[147 116 111 141 122 154 146]: 147, 146

[140 137  99 108 143 145 143]: 140, 143

[[127 129 127 128 127 128 129]
 [126 123 118 154 127 116 124]]: 127, 124

[129 115 124 111 106 133 129]: 129, 129

[150 142 147 141]: 150, 141

[130 129 142 154 128 121]: 130, 121

[158 148 117 129 111 126 122]: 158, 122

[[133 103 123 134 149 134]
 [132 133 125 133 107 130]]: 133, 130

[[113 120 152 113 138 101]
 [103 128 122 119 141 135]
 [123 129 150 121 150 124]]: 113, 124
---
[[128 105 138 147 119]
 [133 104 136 143 119]
 [125 103 141 152 118]] 128

[[146 133 148 128]
 [134 128 136 125]
 [132 107 118 140]] 146

[[158 136 145 139 132 135 143]
 [128 128 128 128 127 127 128]
 [127 124 148 142 112 153 110]] 158

[[104 157 145 136 121]
 [134 120 111 114 106]
 [126 128 106 146 128]] 104

[[125 125 150 136 125 137]
 [125 125 131 136 116 125]
 [125 123 142 136 133 137]] 125

[[127 129 155 106]
 [100 126 153 103]
 [136 133 146 118]] 127
---
[[133, 107, 154, 139, 154, 138],
 [137, 126, 139, 122, 109, 138],
 [128, 143, 111, 108, 154, 133]] → 138

[[121, 128, 124, 126, 129, 128, 128],
 [104, 121, 119, 125, 134, 132, 132],
 [122, 105, 133, 140, 129, 145, 145]] → 128

[[107, 127, 119, 111, 101],
 [121, 99, 141, 101, 143],
 [122, 151, 113, 101, 126]] → 101

[[129, 153, 123, 119, 120, 130, 127],
 [125, 140, 104, 112, 127, 123, 137],
 [133, 140, 137, 125, 113, 136, 114]] → 127

[[126, 140, 125, 130, 114],
 [128, 112, 126, 128, 134],
 [123, 153, 145, 142, 154]] → 114

[[157, 137, 128, 129, 138],
 [127, 129, 144, 154, 133],
 [138, 128, 128, 136, 157]] → 138

[[125, 131, 134, 112, 146, 124, 144],
 [121, 133, 135, 115, 150, 117, 140],
 [116, 145, 140, 127, 133, 117, 139]] → 144
---
[[114 132 106 139 129]
 [114 125 109 135 125]
 [113 132 103 130 120]] yields 132

[[120 121 125 132 140 121]
 [154 109 133 133 143 124]
 [125 152 136 115 117 132]] yields 121

[[142 146 147 129 135]
 [120 109 138 128 104]
 [138 116 130 106 116]] yields 146

[[105 121 131 114 145 133 108]
 [105 121 137 114 145 123 108]
 [105 121 138 114 145 123  99]] yields 121

[[125 126 131 130]
 [111 133 116 128]
 [116 143 133 100]] yields 126

[[130 120 109 132 126 134]
 [129 133 121 128 139 107]
 [132 129 131 126 133 106]] yields 120

[[120 121 140 123 113 107]
 [144 124 126 136 107 106]
 [134 130 119 140 130 127]] yields 121

[[140 127 110 102]
 [128 129 126 126]
 [129 126 126 137]] yields 127

[[131 136 123 125 136 101 122]
 [116 140 139 138 133 111 152]
 [129 131 117 130 135 123 128]] yields 136

[[138 127 139 128 132 139 126]
 [132 122 145 153 117 145 140]
 [113 109 138 116 115 138 147]] yields 127
---
[[129, 123, 116, 129, 126], [119, 122, 128, 119, 145], [117, 141, 134, 117, 103]] | 129
[[132, 144, 125, 137, 99, 108], [132, 145, 120, 137, 119, 115], [136, 156, 125, 148, 112, 121]] | 99
[[112, 137, 115, 124, 121, 103, 132], [121, 143, 122, 130, 125, 98, 124], [122, 146, 126, 132, 127, 103, 121]] | 103
[[111, 155, 128, 118], [118, 135, 154, 109], [113, 117, 141, 130]] | 128
[[111, 112, 143, 99, 143], [125, 101, 144, 137, 115], [155, 109, 144, 106, 125]] | 99
[[127, 138, 108, 114, 135], [121, 107, 133, 135, 148], [115, 118, 143, 129, 145]] | 114
[[156, 124, 113, 128, 156, 115, 100], [152, 139, 115, 157, 131, 100, 107], [133, 127, 127, 144, 134, 100, 126]] | 115
---
[134 120 135 115 153]: 134, 153

[[151 123 107 117]
 [130 127 131 140]]: 151, 140

[136 118 136 157 139]: 136, 139

[113 140 133 156 119 119]: 113, 119

[[ 99 142 146 122 144]
 [128 142 113 121 128]
 [120 105 107 122 134]]: 99, 134

[118 128 144 123 154 126]: 118, 126

[[137 125 113 155 123 120 139]
 [110 123 129 131 120 113 112]]: 137, 112

[[118 122 125 105]
 [125 117 125 119]]: 118, 119
